One turning vector, and how many steps it has turned
The counts run from 0 to 394.
[-17  18 -11  -6  11  -1   9  14 -16  -7  12  20  -1 -16 -42   0   5   8
  -1 -13   7   3  -1   4 -16  -8  16  -3 -10  21   0 -12  -1 -41  -2 -19] -> 267
[-24  -8 -29   2   8 -12   5  -5 -11 -31   7  -3   9  -9  -6 -11  -5  15
   0  -3 -34 -19 -12 -13   7 -12  -3   3 -11  -2  11 -18  18  -8  23 -19] -> 119
[-19   3 -27  -9 -13  -5  -5  -7 -18   0  -9  -4  10  -4 -21   8   5  19
 -20 -16 -10 -13  -9 -13   5   9  -3   8 -17  23   7 -21   6 -29 -26   4] -> 369
[-18  10 -25  -1  -4  -9   6  -4 -16 -15  16   7  12  -3 -40  15   3  14
  -1 -19   3  10  -1  -1  -7   3   0  -9 -11  25  10 -11 -12 -32  -8 -15] -> 12
[-25  -4  -5   6   4  10  -7  15 -26  -1 -15  14 -13  -3 -39 -11   1  -5
   2 -25   8 -12   1   8 -13 -20  17   4  -6  -4   4   6  32 -23 -14 -18] -> 345
[-28  -1 -36  -8  17 -20   6   9   2 -34   4  -5   8  -6   4 -11  -5  24
 -10   4 -18   4  -1 -20  -7 -34  -2 -10   2  12  -4  -7  -1 -18   5 -11] -> 0
[-35 -15 -22   5  -3  -4   1  -4 -20 -13  10  14  12   0 -48  11   0   7
   7 -24   0  12   6  -6  -2  -6  -7  -4  -2  16  22  -7  14 -19  11 -14] -> 47
[-16  -8   1  14   9  -4  -1  -3 -32 -16  -9  -2  12 -13 -34   7  -1  10
 -25 -13   2  10   6  -4   7 -13   4 -14  -8   5  14   0  23 -30 -19 -15] -> 125
[-12 -15 -30   5  -4 -20  10 -12 -21 -27  -6 -28  -9  -9  -1   5  -7  21
 -13 -14 -25 -14 -10 -12  13  -9  -9   5 -27  12   6  -9   6  -1  -1 -16] -> 331
[-35  15 -31  -8  -8  -8  11  -7  -9 -12   7   8   9   6 -22   3  10   6
 -19 -29   9   2   6  -7  -1  -6  -3   8   4  25  18 -28   7 -31 -21  10] -> 368
[-16  14  -2   3   9   0  -7   5 -23   2   6  10  -3 -19 -36  10   4  -1
   3  -9  23   3  -6  -3 -11 -18  20   2 -11   4   2   2  25 -29 -14 -30] -> 310
[-20  -3 -12   5  10  -5   0   2 -23 -12   6  16  17 -14 -44   7   0  18
 -11  -5  -5  17  10  -6  -5  -8   1 -24  -5  15   9  -1  -3 -33  -5 -18] -> 124
[ -5  -7 -16   5   7  -8  12   3 -22 -26  -9 -15 -15 -13 -15 -10  -5  22
 -18 -16 -31 -19  -5   5   1  -8   4  -9 -31  11  -7  -5  -9 -19  -4 -23] -> 339
[-18  18 -12  -3  16 -23  15   6 -15 -26   1 -12  -1 -17   7  -2  -1   5
 -11   1  16   7  -3  -9  -8 -40  20   1   0   2  -1   4  24 -21 -15 -21] -> 391
[-31  16 -22 -13   1  -8 -16   4 -23  -2  -4   4  20  -8 -15   8   3   4
 -12  -1  19   9  -5 -19 -10 -23  11   5   2   9   3  -2  20 -33 -30  -7] -> 318
[-30 -31 -27   3   7 -19   5  -1 -12 -19   6  -8   6  -5 -27  10 -11  24
   4  -2  -6  21   6 -16  -4 -22 -12  -9  -7  15   8   7   9  -6  15 -17] -> 363
[-31   6 -30 -12   2  -3 -16  15  -9  -9   2  14  -1  -4 -32  -6  -2   1
  26 -15  -1 -13 -10   2 -28 -24   9  -1  -3  -2  -8   9  -8 -20   6 -29] -> 386
[-19 -17 -25  -7  18 -10   8  16  -8 -16  -6 -11 -22 -13 -17 -14  -6  32
  -7  -3 -21   0   0  -4 -10 -16   5   0 -24  28 -16  -3  -4 -20   4 -14] -> 185
[-32 -23 -34  -6   0 -15   0   0  -9 -27 -19 -18 -14   4  -3 -17  -8  20
 -10 -19 -29 -13  -3  -9  -4 -22 -11   3 -14   9  -3   1  -5  -5  -1   0] -> 254
[-17  -5 -15   3  20 -16  33  12  -9 -23   3  -9 -20 -12 -11  -7  -1  19
 -10  -9   2  15   6  -1  -4 -26  13   4 -15  23  -5  -6  11 -21   4 -14] -> 186
[-17  -2 -20  -1  -2 -11 -16  -1 -21 -14   6   3  16 -18 -42  18  -8  13
  -4  -5  -3  10  -4  -6 -12 -10   1 -22  -9   5   4  14 -13 -20  -9 -27] -> 166
[-20 -18 -12   0  11  -5 -26   6 -25 -12 -11  -6   2 -14 -25  -2 -10  12
  10   6 -18 -15 -15  -7 -11 -20   8  -6 -19 -12  -1  19  18  -9   7 -36] -> 312
[-31   9 -23  -2   6  -8  13   5 -10  -3  20  20   2  -2 -32   3   6   0
  18 -19  13  -2  -4  -5  -8 -10  14  20  -6  18  10 -19  25 -23  17 -21] -> 190
[-21 -14 -30 -17  15  -6 -15  16  -8   1   0   1  -5 -15 -24   0  -7  33
  -3  10  -6   4  -7 -19 -15 -13   4   1 -17  28 -16   5  -1 -22   2 -14] -> 73
[-26  -8 -42  -8  -4 -16   1  -8  -2 -32  -2 -11   7   4   1 -11  -1  19
  -6 -20 -33 -18 -10 -17   5 -10 -17   2  -5   6  11 -21  -1  -4   5  -1] -> 366
[-27  -1 -18  -3   3   5  -6   2 -25   5  -3  18  -3  -2 -30  -8   7   0
   2 -15   0 -17  -4 -12  -4  -2   8  18 -12  11  14 -19  43 -25   1  -7] -> 191
[-33   9 -30  -7   1  -5   0  -4 -14  -5   0  11  12   1 -12  -5   5   3
   1 -14   3 -17  -6 -23   3  -8   0  19   2   7  19 -27  39 -24  -2   0] -> 79
[-24  -9 -12   7   4  -4 -16   0 -24 -26 -21  -4  12  -7  -4 -10  -5   4
 -24 -14 -22 -17  -5 -10   0 -29   3 -10  -2 -22  14  -2  24 -15 -20  -7] -> 203
[-44   6 -43 -11  -5 -19   5  -4   3 -22   9   6  14   7  -8  -2   1   1
   5 -22   9  10   5 -13 -12 -32  -5   6  16  11  16 -14   3 -11  -5   3] -> 325
[-13  11 -25 -12 -11  -6 -28  -8 -23 -10  -2   1  23 -15 -28  11   0  13
 -14  -2 -17 -15 -20 -13  -3   1   0 -10 -14  -3   3  -3  -9 -24 -24 -19] -> 165
[-16 -14  -5  11  -2 -10 -12  -8 -36 -18 -20 -18   5  -8 -16  13  -6   5
 -17 -15  -3  -5  -3  -9   9 -21   2  -6 -15 -10  13  14  30  -8 -20 -18] -> 168
